First come named turns, each shown by rows before and after it. For each pair of rows after them, which turns, in which order, take the first row to the second? The first pair is done for you.
Y:
-1  3  1  5  -7  3  -3  5  3  6  -3  -8  -1 |-> -1  1  3  4  -6  4  -5  5  2  2  -5  -10  -2
2  -7  4  0  1  16  5  14  0  -8  20  -3  2 |-> 3  -4  -1  -1  0  16  4  12  1  -3  21  -3  5
0  8  -8  0  -5  0  3  -9  1  16  3  -3  -2 |-> -10  1  9  10  -1  -7  5  0  2  -4  -3  -2  -12
2  -7  -2  -4  1  3  -10  -4  -5  3  -18  -11  -6 |-> -4  11  -7  7  -4  -4  -3  0  1  19  -8  0  2
G:
-18  13  2  14  -8  -19  3  -3  0  13  6  10  18 |-> 2  13  -9  -1  -8  2  -9  -7  1  20  20  -1  24
-7  -8  0  -10  11  -7  18  -1  -2  -11  15  11  11 |-> 14  1  -1  -5  -6  8  -3  4  4  -20  19  -10  8
2  -15  4  -8  7  11  -5  -4  -3  -12  -6  -9  -10 |-> -5  -15  8  -3  8  4  -1  -2  -3  -14  -10  -5  -12
10  -9  15  2  -10  22  -15  16  -4  -12  4  -17  -1 |-> -22  -17  22  5  6  -3  10  14  -10  -8  -6  10  -2
U:
0  -1  -3  -2  -5  -3  -4  0  -3  8  -21  -2  -1 |-> -2  -14  2  -9  2  -4  2  -4  -5  -10  -12  2  2
-9  25  2  22  -6  -15  6  7  12  -2  24  11  14 |-> -8  22  4  23  -6  -17  8  5  10  -10  23  11  14
1  1  7  -13  -2  6  -6  -1  2  -4  4  -4  -7 |-> 2  6  5  -10  -6  5  -9  -1  3  1  -2  -6  -9
4  5  10  11  -5  2  5  10  8  1  29  17  12 |-> 4  18  5  23  -19  -4  0  8  9  9  12  10  9
Now pairs of rows:
Between the rows of a pair lie two turns.
20  5  -7  -2  -20  -15  -2  -17  -7  14  -19  2  5 |-> 6  1  8  10  -15  -27  5  -10  -6  -1  -24  9  -2 => G, Y
-13  8  3  5  7  8  1  11  4  18  -6  5  -8 |-> -1  -3  -10  -5  -2  7  0  -11  -4  3  -24  -10  -4 => U, Y
-3  4  13  8  -1  -19  17  0  -15  -7  6  3  -9 |-> -2  17  10  9  -3  -11  11  7  -10  17  6  4  -11 => U, U
6  8  -2  5  -1  -5  5  0  5  -11  31  10  8 |-> 5  -6  15  8  1  0  -7  8  0  -28  7  -4  -11 => U, Y
1  -23  -16  -38  8  27  -9  -1  -5  13  -13  1  5 |-> -27  -25  -3  -23  15  0  9  1  -6  7  -28  20  0 => G, G
11  -2  -21  6  -12  -17  10  -19  -7  -4  -23  -6  9 |-> 8  -7  -12  10  -10  -19  10  -15  -7  -15  -25  -6  4 => Y, Y
-3  -9  16  -3  -3  15  -4  4  -2  -10  19  4  -8 |-> -9  5  18  15  -14  2  -3  6  2  -10  8  4  -10 => Y, G
7  6  5  -13  14  13  5  10  12  8  20  2  -6 |-> 16  2  4  -13  4  18  -6  4  8  -5  3  -16  -12 => G, Y
11  -9  -3  7  -12  0  -7  -1  -13  -13  -40  -26  -15 |-> 10  -14  -14  0  -8  -18  19  -21  -15  -33  -8  -7  10 => Y, U
-6  -4  6  1  0  9  -13  8  -2  8  -3  -1  -2 |-> -7  -2  3  8  -8  -2  -9  -1  -3  -3  -14  -3  0 => Y, U
21  9  -15  -3  8  -2  3  0  -1  34  6  4  3 |-> 21  1  7  16  -3  -8  -12  7  -2  -8  -21  -18  -17 => G, Y
4  -17  -6  -7  1  -3  11  -5  -7  -6  -1  -1  5 |-> 1  -14  -1  1  -2  -10  12  -3  -6  -11  -7  0  3 => G, G
-5  19  7  13  -9  -8  0  14  8  -6  -7  -6  -1 |-> -2  -5  2  -17  13  3  11  4  1  -7  17  4  10 => U, G
6  10  3  9  -4  3  -10  10  1  -3  6  -6  -5 |-> -9  -4  1  -2  11  -8  8  1  -6  -3  7  12  0 => U, G
-2  5  13  8  -13  8  -6  10  3  -2  -4  -11  -13 |-> -2  16  7  9  -16  7  -5  9  4  9  0  -7  -9 => Y, Y
11  6  -7  6  -7  4  -8  -2  1  7  -6  -10  7 |-> 8  6  -9  7  -7  -6  3  -7  1  -3  4  -1  16 => U, Y
22  21  -15  -1  -14  20  -17  8  -6  -3  -10  -12  -7 |-> -16  18  -9  0  10  -7  17  10  -8  16  -1  31  -1 => Y, G
11  10  6  11  -11  9  -16  12  7  -9  9  -13  -6 |-> 11  14  5  12  -12  9  -14  11  7  -3  12  -10  -5 => Y, Y
21  13  -25  -1  -15  12  -10  -9  6  17  2  -16  12 |-> 18  -12  -15  -16  4  15  2  -14  2  -11  24  -9  18 => U, U
8  6  -2  4  -10  -5  0  -4  -2  -6  6  15  1 |-> 12  2  -7  -3  -10  0  -2  -7  -4  -4  5  11  3 => Y, Y
15  -13  -10  -24  15  6  5  -16  0  -6  14  0  10 |-> -8  -15  0  -11  19  -16  19  -14  -1  -12  1  15  6 => G, G
5  0  15  -14  11  13  2  10  0  8  4  9  5 |-> 7  9  21  4  -5  6  -4  12  2  -9  -9  -2  -1 => G, U
7  -4  -5  -13  3  13  3  -4  5  19  32  1  15 |-> 2  -6  14  -3  6  12  3  10  10  -1  38  3  6 => Y, G
4  -5  -7  -3  2  -5  13  -15  -7  -12  -4  -11  19 |-> 1  -4  -4  0  1  -8  15  -15  -6  -14  -7  -11  17 => G, G
-20  -6  18  18  -2  -13  11  11  4  -14  -7  16  -10 |-> -13  -3  10  3  8  2  12  16  9  5  27  25  0 => G, Y
6  -2  -6  -12  4  3  -10  4  -2  31  -22  0  -8 |-> -11  -7  13  10  2  -25  7  3  0  -9  -23  9  -9 => Y, U
-8  -26  1  -23  19  11  6  -5  -11  5  -3  9  1 |-> -6  -9  -7  -2  -5  -7  2  -15  -10  1  -37  -4  -3 => U, U
14  7  -1  -2  -6  16  -11  7  6  5  20  -9  3 |-> -17  1  1  7  -2  -21  16  -6  -1  1  -6  13  4 => U, G
-5  8  -5  4  -4  -11  8  -5  1  -1  -8  8  4 |-> 3  12  -5  7  -11  -6  1  -4  3  -5  -8  -1  3 => G, G
-10  -17  13  -8  5  12  2  4  -6  -28  -3  1  -13 |-> -3  -16  12  -10  2  17  -1  4  -4  -30  0  -3  -14 => G, G
2  -4  -3  5  -3  -7  3  -10  -3  -5  -24  -10  -3 |-> 11  -12  6  -2  4  7  -2  -2  -1  -18  -2  -13  -4 => U, G
-17  10  14  16  5  -8  -6  20  4  20  -10  10  -17 |-> -19  -13  23  4  19  -9  7  14  0  -11  5  17  -12 => U, U
-16  -12  5  4  11  -14  13  -6  -6  -11  -15  10  -6 |-> -5  17  -3  12  2  -6  9  7  7  11  20  17  6 => G, Y
-2  0  5  0  7  -4  5  5  0  -4  25  11  5 |-> -2  11  0  15  -11  -17  4  -3  0  -8  1  1  3 => U, U
0  5  2  7  -8  -6  5  5  4  -30  19  -16  0 |-> 8  1  -8  -7  -4  6  4  1  1  -21  29  -17  7 => G, G
12  -14  4  6  -7  -1  -19  11  1  -3  -15  -27  -18 |-> 17  -22  -8  -16  3  11  -16  4  -3  14  -2  -21  -9 => G, G
-1  -2  4  -12  1  13  -9  7  -4  5  -15  -14  -10 |-> -12  3  15  3  1  2  -4  17  0  -2  -13  -7  -13 => Y, Y
15  20  -3  8  -5  0  2  1  3  -2  11  -8  6 |-> 20  10  -3  -2  -3  8  -3  -3  -2  -8  5  -15  5 => Y, Y
-2  6  -9  -9  3  6  1  1  -1  14  11  9  12 |-> -3  -2  -6  -4  -4  -8  7  -11  -5  -14  0  4  13 => U, U
4  -22  3  -20  17  8  -2  -4  -8  -6  -4  -4  -4 |-> 6  -4  -5  -3  -3  -1  -7  -7  -7  3  -30  -15  -8 => U, U
0  -1  17  11  -3  -8  -6  8  7  -29  0  -8  -10 |-> -8  -6  20  -2  17  2  -1  17  8  -8  18  10  -9 => U, G
-4  9  -4  14  -7  -5  4  3  -4  8  -12  2  -5 |-> -2  -15  4  -3  9  6  4  1  -10  -11  -5  0  -7 => Y, U
7  -1  6  -13  -3  -11  -2  1  -11  -24  -2  -8  3 |-> 10  -3  3  -18  -1  -6  -3  -1  -12  -20  3  -9  5 => G, G
2  10  -1  6  -4  10  -9  -3  -6  -1  -12  -5  -7 |-> 0  1  3  4  0  3  0  -8  -8  -20  -4  0  -2 => Y, U
-2  15  8  21  -6  -8  3  14  8  -7  -1  4  -3 |-> 17  -13  -5  -14  4  13  -3  -5  -3  -12  2  -9  3 => U, Y
1  -8  -3  -10  4  7  0  -3  -9  5  -7  -4  -2 |-> 4  9  -7  1  -7  2  -2  -2  -3  14  -6  -6  2 => G, Y
5  4  -6  16  -13  -5  -1  -5  12  -16  -25  -12  7 |-> 4  -16  6  0  8  6  4  1  11  -32  7  -2  10 => U, G
-2  2  -22  8  -29  -37  9  -13  -3  -24  -22  -21  3 |-> -4  -14  -36  -36  7  -13  19  -15  -7  20  14  3  17 => G, U
-23  3  -1  -8  33  -3  2  10  -5  37  -17  20  -3 |-> -25  -3  7  2  26  -9  -4  9  -8  19  -42  8  -14 => Y, U
-12  -2  0  -7  2  1  12  7  -7  2  0  4  2 |-> -2  8  -5  -4  -7  10  1  8  -3  8  -2  -7  2 => U, G
-2  16  3  4  -1  -2  0  10  8  12  23  6  -1 |-> 12  4  -7  -15  2  12  -7  -1  1  14  16  -6  1 => Y, Y
-5  -13  5  -15  13  2  6  3  -4  1  3  8  0 |-> -5  -1  -1  0  -5  -12  4  -5  -5  -3  -23  -2  -2 => U, U
12  -5  -7  -14  9  23  -7  2  -3  10  5  1  1 |-> -4  18  3  23  -9  -9  2  8  4  0  -7  8  -1 => Y, U
-3  -2  7  -13  16  11  -5  14  0  15  -11  10  -24 |-> -5  1  13  -6  14  6  -3  17  1  10  -17  9  -27 => G, G
7  -10  14  -2  -7  4  1  -15  -5  -14  -3  -3  7 |-> 0  3  19  2  0  8  3  3  3  9  16  12  6 => U, Y
-9  -2  1  6  5  0  12  4  4  -2  7  6  -2 |-> 0  5  -6  3  0  11  3  5  5  10  8  -2  -1 => U, G
10  1  -11  5  -4  7  4  0  -1  -10  16  14  7 |-> 6  -6  -5  6  0  5  7  3  -1  -17  13  16  3 => Y, G
-1  -4  -10  -8  6  -1  7  -9  1  3  3  5  8 |-> -10  -1  3  6  3  -10  7  3  4  -5  -4  7  -3 => U, Y
3  16  -14  10  -11  7  -2  -1  0  12  -9  3  -2 |-> -7  -2  -7  8  -3  -8  13  -11  -7  -15  -9  12  1 => G, U
11  -4  -5  -9  10  2  -2  -1  -2  -2  13  -9  -1 |-> 14  0  -11  -6  3  -1  -5  -6  -4  0  2  -14  -1 => G, Y
-5  4  -10  5  -6  -20  6  -3  -11  0  5  6  6 |-> -5  5  -10  1  -1  -12  3  2  -9  14  12  9  5 => U, U
6  3  0  -2  -5  6  9  -9  1  -17  -5  -6  9 |-> 7  1  -4  -7  -2  8  11  -10  0  -13  -2  -4  12 => G, G
0  8  -7  -10  11  8  7  0  3  24  29  17  11 |-> -12  13  16  12  8  7  -5  24  8  22  6  11  -12 => Y, U
10  16  -3  2  -10  -1  -6  6  5  4  20  -1  -4 |-> -7  12  3  10  -5  -19  7  3  3  -4  11  11  -6 => G, U
-15  -4  -3  -10  17  -11  21  -3  -13  11  -9  2  10 |-> 17  1  -6  -12  1  15  -6  2  -8  1  -1  -27  8 => Y, G
5  -9  9  -10  3  8  4  7  -1  18  -1  -11  -3 |-> 8  0  5  -3  -5  6  1  6  0  19  -6  -15  -2 => G, Y
20  3  15  15  -19  4  -10  11  8  -26  18  -15  -3 |-> 26  -9  -1  -14  -5  21  -6  0  2  -4  35  -6  9 => G, G
2  1  2  3  3  3  3  2  1  -6  7  0  1 |-> 6  5  -3  2  -1  6  -1  2  0  2  3  -4  1 => Y, U
-1  -1  3  9  3  -2  3  -5  -2  -4  -11  10  -4 |-> 5  -7  -1  -3  10  8  3  -6  -2  3  -2  11  -2 => U, Y
-2  -9  6  -3  10  1  5  -1  -5  -9  12  4  4 |-> -1  10  5  10  -2  2  -6  11  1  10  0  -1  -5 => U, G
-8  6  5  16  -30  1  -13  -1  2  -21  -17  -15  0 |-> 11  -1  -11  -10  -23  24  -20  -8  0  -4  2  -19  11 => G, G
-2  -12  10  -10  14  10  -12  12  -6  0  -15  -2  -14 |-> -5  -9  6  -11  14  6  -9  8  -7  9  -22  1  -13 => U, G
-15  -4  -5  -12  26  7  9  5  4  27  19  24  -3 |-> -16  -7  6  12  0  -9  -4  0  -1  -6  -39  -5  -25 => U, Y
-2  3  -3  -10  10  2  6  13  5  15  14  8  7 |-> -1  12  -13  -3  -4  -8  5  1  2  21  -5  1  9 => U, G
-1  -10  9  8  -5  -2  2  6  1  -17  -4  -4  -2 |-> -3  8  2  14  -10  -8  6  7  5  -1  5  4  7 => Y, Y
-4  2  15  3  5  -2  3  -3  5  -6  -1  5  0 |-> 3  -3  10  -8  9  9  -3  -3  3  2  -1  0  -2 => U, Y
-17  -10  -1  -3  18  -4  10  9  -6  8  1  9  -7 |-> 4  5  -12  -4  2  13  -8  10  -2  21  -2  -9  -7 => U, G
7  8  -9  4  -9  -6  7  -7  0  0  -10  -2  11 |-> 7  4  -6  -7  5  7  6  2  0  12  10  5  12 => U, U
0  10  7  16  -7  -5  0  5  4  -12  0  -6  -2 |-> -9  -10  7  -5  15  -3  11  -2  -5  -5  4  7  0 => G, Y
-4  -12  13  -10  2  11  -14  5  -2  1  -2  -6  -9 |-> -4  7  -1  7  -18  -9  -6  -9  -1  1  -14  -7  2 => Y, U
3  1  -11  1  -9  5  1  6  -5  8  -5  -1  4 |-> 2  -9  -6  -6  -2  7  6  5  -5  -3  6  4  7 => U, U
-16  -15  15  -1  18  -5  13  5  -6  -14  13  12  -1 |-> 4  7  -15  -8  0  11  -5  -6  -6  33  -8  -4  3 => Y, U
16  -1  -16  0  -14  0  -5  -3  5  -16  -9  -16  2 |-> -9  -14  -8  -14  15  -4  15  5  1  3  9  16  3 => G, U
-3  3  1  13  4  -6  -2  8  1  3  11  -4  -4 |-> 5  -5  -1  3  6  3  -10  4  -3  3  4  -13  -7 => Y, U
7  -16  2  -10  7  8  -7  -5  -5  -9  0  -8  -8 |-> 9  3  -16  -8  -1  3  -2  -11  -2  16  4  -3  4 => G, Y
12  -6  -8  -4  -8  17  -13  -5  0  9  -11  -18  -6 |-> -3  -9  -12  -2  -5  2  0  -13  -4  15  -25  -8  -5 => G, Y
-3  -8  -3  7  -13  -8  3  -16  4  -16  -16  12  4 |-> -6  0  -4  9  -9  -8  9  -10  8  -4  1  25  10 => G, Y
-3  -8  4  -9  5  3  -2  8  6  0  14  -2  -4 |-> -12  2  -1  -1  -1  -6  -1  6  6  14  -3  1  -7 => U, G
2  -5  3  -11  10  12  -2  4  1  3  6  2  -1 |-> -8  -7  7  -5  12  2  4  5  0  1  1  8  -3 => G, G
-10  -8  -1  6  3  4  7  2  2  -15  -4  7  -16 |-> -1  2  -9  12  -9  6  -1  -1  4  -9  -12  -4  -15 => Y, G
7  6  4  -4  10  4  5  16  13  1  42  12  9 |-> 1  -11  22  0  13  1  2  20  8  -29  23  4  -5 => Y, G
-7  -12  -1  -3  4  -7  10  -8  -8  8  -4  -3  12 |-> -9  -15  3  0  6  -8  10  -7  -8  4  -5  -4  10 => Y, Y
12  0  -7  -6  -1  9  -5  -7  -6  -22  -17  -13  11 |-> 9  -6  -11  -18  8  11  1  -11  -9  -12  -12  -5  14 => G, G
-2  -13  -4  -3  11  -4  7  -15  -6  -7  -8  3  3 |-> -1  5  -10  3  4  -1  -1  -9  -2  17  -16  0  -1 => U, U
-4  14  -1  11  -4  -10  10  1  3  -11  5  17  3 |-> -2  0  8  3  4  -2  6  5  1  -23  11  14  -1 => G, Y
5  0  2  -1  16  5  4  0  3  14  -9  17  1 |-> 14  12  8  12  2  9  -6  8  10  4  -9  5  -3 => G, Y
2  13  -1  7  -2  2  -11  10  5  3  9  13  2 |-> 4  1  6  1  3  10  -19  12  3  -6  -1  4  -8 => Y, U
1  -2  -6  -10  7  -5  8  -10  -6  8  4  8  13 |-> -10  0  10  8  4  -15  7  1  -3  -6  -7  7  1 => U, Y
2  4  -3  -3  -6  8  0  1  4  3  -1  -7  2 |-> -9  2  1  -2  1  3  7  3  2  6  2  4  2 => Y, G
8  1  -10  16  -17  -10  -5  7  -5  -2  -5  1  -1 |-> -4  -17  -4  5  -1  -14  5  5  -11  -6  -7  11  -3 => G, Y
8  0  4  2  -6  0  2  -2  0  10  1  -1  12 |-> 5  -6  10  4  -6  -2  0  -2  -2  -3  -8  -5  6 => G, Y
2  4  1  8  15  6  -4  4  -2  10  9  6  -1 |-> 8  -1  5  8  12  9  -11  5  -4  -2  0  -5  -7 => G, Y
-2  10  12  17  -12  -9  -3  7  7  -9  8  -2  -8 |-> 8  17  -5  7  -15  -3  -3  -1  7  13  13  -2  3 => Y, Y
17  5  -18  -9  -11  3  -7  -20  -4  -1  -3  -18  12 |-> 2  -4  -19  -17  2  -5  7  -26  -9  9  -3  -1  14 => G, G
-5  2  7  3  6  -1  -2  9  1  9  -8  1  -5 |-> -1  4  7  4  2  2  -8  10  2  8  -7  -3  -6 => G, G
